[[ 53.9  28.6  24.3  42.3 -27.3]
 [-12.1  29.0  30.5 -73.9   2.1]
 [ -4.2 -54.2  -0.9   9.5  -8.6]
 [ 62.0  32.3  73.9 -37.0  25.5]
 [ 15.2  37.5  43.6 -52.5 -17.4]]
:
[-27.3 -73.9  -0.9  32.3  15.2]

[[37.3 39.6]
 [70.6 22.1]]
:
[39.6 70.6]

[[ 30.5  -5.8  12.1]
 [ 35.4  11.6 -11.9]
 [ -4.3 -19.8  46.3]
 [ 65.2   4.3   2.9]
 [ 43.3  21.1 -17.5]]
:
[12.1 11.6 -4.3]

[[-49.5  30.7]
 [-13.6  -7.4]
 [  1.7  17.2]
 [-45.8 -54.8]
 [-46.6 -60.8]]
:
[ 30.7 -13.6]

[[ 26.7 -27.8]
 [ 63.6  14.3]]
:
[-27.8  63.6]

[[ 20.2 -18.9 -11.8  21.7]
 [-13.4  15.1  27.0 -42.0]
 [ -4.4  19.0  -0.5 -27.2]
 [ 29.6 -46.6 -34.6  69.5]]
:
[21.7 27.0 19.0 29.6]

[[ 32.4   4.2  -1.7   4.9 -42.9]
 [-28.2  -7.6  -5.8   9.4  29.3]
 [-35.1  -4.2  -0.9   5.5  25.2]
 [ 45.7 -14.5   9.0 -14.2 -29.4]
 [  1.1 -10.9   4.6 -60.9  26.5]]
:
[-42.9   9.4  -0.9 -14.5   1.1]

[[-43.8 -66.9]
 [-18.3   0.5]
 [  4.6  -7.3]
 [  8.4  30.8]]
:
[-66.9 -18.3]
---
[[ 37.2  63.2  52.3  -1.6 -11.8]
 [ -8.3  -3.0  33.4   5.9   3.8]
 [  7.0 -58.6  11.6  12.6  -8.6]
 [ -2.4   4.1 -21.9  -2.5  38.0]]
:
[[63.2 52.3]
 [-3.0 33.4]]

[[-76.2 -36.9 -59.8  51.2]
 [-21.5  16.1  37.6 -21.2]
 [-71.5 -36.6 -49.1  38.4]]
:
[[-36.9 -59.8]
 [ 16.1  37.6]]

[[ 21.9 -14.8   7.6]
 [-12.7 -12.7   9.3]
 [-17.0  38.9  14.3]
 [ 61.8  51.0  -7.1]
 [ 10.4  12.7   0.5]]
:
[[-14.8   7.6]
 [-12.7   9.3]]

[[ 23.5 -71.0  38.5]
 [ 21.9 -44.3   8.3]
 [ -5.3 -36.0  -7.8]]
:
[[-71.0  38.5]
 [-44.3   8.3]]

[[ 47.3 -67.6 -35.2]
 [-39.0 -49.1 -39.8]
 [-49.6  -1.4  27.5]]
:
[[-67.6 -35.2]
 [-49.1 -39.8]]

[[-21.8  11.7  47.2 -17.4]
 [ 27.0 -13.9 -14.0  58.9]]
:
[[ 11.7  47.2]
 [-13.9 -14.0]]

[[ 66.6 -27.5   5.3]
 [ -4.5   0.8  37.9]
 [-11.5 -31.5  18.6]
 [ 38.8 -11.4  32.8]]
:
[[-27.5   5.3]
 [  0.8  37.9]]
---
[[ 38.7 -13.5  38.4  -9.3  30.3  14.7  37.0 -11.1  -5.9 -21.5 -26.1  -8.8
  -11.8 -15.0  27.0]
 [ 20.2  32.3  20.9 -45.3   3.9   9.4  15.2  21.1  -4.5   5.3  -5.5  21.0
   10.7 -16.8  34.7]
 [  4.8  -3.5  58.7 -14.6   5.5  26.9  20.4  18.2  -1.8   6.7 -19.1   6.7
    4.1  -8.9  39.5]]
:
[[ 20.2  32.3  20.9 -45.3   3.9   9.4  15.2  21.1  -4.5   5.3  -5.5  21.0
   10.7 -16.8  34.7]
 [  4.8  -3.5  58.7 -14.6   5.5  26.9  20.4  18.2  -1.8   6.7 -19.1   6.7
    4.1  -8.9  39.5]
 [ 38.7 -13.5  38.4  -9.3  30.3  14.7  37.0 -11.1  -5.9 -21.5 -26.1  -8.8
  -11.8 -15.0  27.0]]

[[ 31.9 -15.4]
 [ 39.1  -8.6]
 [-42.7  16.4]
 [-20.9  65.4]
 [-13.5 -55.8]
 [ 63.8  -2.0]
 [-36.0  19.3]
 [ 45.3   2.5]
 [-31.9  71.8]]
:
[[-31.9  71.8]
 [-20.9  65.4]
 [-36.0  19.3]
 [-42.7  16.4]
 [ 45.3   2.5]
 [ 63.8  -2.0]
 [ 39.1  -8.6]
 [ 31.9 -15.4]
 [-13.5 -55.8]]

[[ 18.0 -19.3 -12.3 -31.5  72.4 -24.9]
 [  7.2  12.5  -2.7  -8.6  16.9  18.5]
 [ -4.9   6.5   2.1   3.7  -8.4  10.0]
 [ -4.1  -1.1  -2.7   3.9  -8.4   0.5]
 [  7.6 -23.5  -1.9  -6.9  29.1 -32.4]
 [ 10.8  -1.8  -4.4 -20.3  41.6  -2.2]
 [ -9.1   0.0  12.2   1.2   5.1  -5.1]
 [ -8.9   4.0  -0.7  16.1 -30.6   9.0]
 [ -8.3  -0.9   9.8   4.9  -5.9  -5.6]
 [  2.2  11.4  -0.5  -8.6  13.6  13.3]]
:
[[  7.2  12.5  -2.7  -8.6  16.9  18.5]
 [  2.2  11.4  -0.5  -8.6  13.6  13.3]
 [ -4.9   6.5   2.1   3.7  -8.4  10.0]
 [ -8.9   4.0  -0.7  16.1 -30.6   9.0]
 [ -9.1   0.0  12.2   1.2   5.1  -5.1]
 [ -8.3  -0.9   9.8   4.9  -5.9  -5.6]
 [ -4.1  -1.1  -2.7   3.9  -8.4   0.5]
 [ 10.8  -1.8  -4.4 -20.3  41.6  -2.2]
 [ 18.0 -19.3 -12.3 -31.5  72.4 -24.9]
 [  7.6 -23.5  -1.9  -6.9  29.1 -32.4]]

[[-41.1 -64.6  17.9  16.8  -9.8 -28.1 -34.6]
 [  6.8  -0.4  12.7   3.7  -5.6  -4.9 -13.1]
 [-37.4 -72.2  -3.7  27.4  20.4 -34.8 -43.0]
 [  4.0 -15.4  33.9   6.0  -7.8 -16.8  -8.5]
 [ -7.6 -40.2  28.1  21.3  -0.2 -35.3 -44.1]
 [-38.0 -37.8   0.8   0.9  -9.0 -16.2  -8.0]]
:
[[  6.8  -0.4  12.7   3.7  -5.6  -4.9 -13.1]
 [  4.0 -15.4  33.9   6.0  -7.8 -16.8  -8.5]
 [-38.0 -37.8   0.8   0.9  -9.0 -16.2  -8.0]
 [ -7.6 -40.2  28.1  21.3  -0.2 -35.3 -44.1]
 [-41.1 -64.6  17.9  16.8  -9.8 -28.1 -34.6]
 [-37.4 -72.2  -3.7  27.4  20.4 -34.8 -43.0]]

[[-75.1  21.7]
 [-78.0  18.5]
 [-76.7  19.7]
 [-74.0  22.5]
 [-79.2  17.7]
 [-70.1  25.8]
 [-72.1  24.9]
 [-68.0  28.1]]
:
[[-68.0  28.1]
 [-70.1  25.8]
 [-72.1  24.9]
 [-74.0  22.5]
 [-75.1  21.7]
 [-76.7  19.7]
 [-78.0  18.5]
 [-79.2  17.7]]

[[-28.8   8.3  10.9 -17.4  -5.7]
 [ 14.1 -37.8 -28.9 -51.7 -18.1]
 [ -3.7   5.9 -32.8 -65.7 -18.0]
 [ 48.7 -33.1 -47.6   1.1 -11.3]
 [-52.6  11.5   0.8  16.8  10.7]
 [ 13.0 -19.4 -30.8  44.6   0.8]]
:
[[-52.6  11.5   0.8  16.8  10.7]
 [-28.8   8.3  10.9 -17.4  -5.7]
 [ -3.7   5.9 -32.8 -65.7 -18.0]
 [ 13.0 -19.4 -30.8  44.6   0.8]
 [ 48.7 -33.1 -47.6   1.1 -11.3]
 [ 14.1 -37.8 -28.9 -51.7 -18.1]]

[[-34.5 -52.4 -26.2 -28.3]
 [ 64.3  32.6  -5.8  51.7]
 [ 58.5 -12.9 -32.4  47.2]
 [-41.0  34.7  34.6 -33.0]
 [-29.7  39.3  37.2 -24.3]
 [ 43.2 -30.9 -37.4  34.7]
 [-36.4  36.6  36.0 -29.5]
 [-66.2  11.6  25.9 -53.0]
 [ 18.5  52.5  29.9  14.2]
 [-23.4  43.7  36.2 -19.1]
 [ 55.6 -15.2 -34.7  45.0]
 [-67.1  10.0  25.4 -53.8]]
:
[[ 18.5  52.5  29.9  14.2]
 [-23.4  43.7  36.2 -19.1]
 [-29.7  39.3  37.2 -24.3]
 [-36.4  36.6  36.0 -29.5]
 [-41.0  34.7  34.6 -33.0]
 [ 64.3  32.6  -5.8  51.7]
 [-66.2  11.6  25.9 -53.0]
 [-67.1  10.0  25.4 -53.8]
 [ 58.5 -12.9 -32.4  47.2]
 [ 55.6 -15.2 -34.7  45.0]
 [ 43.2 -30.9 -37.4  34.7]
 [-34.5 -52.4 -26.2 -28.3]]
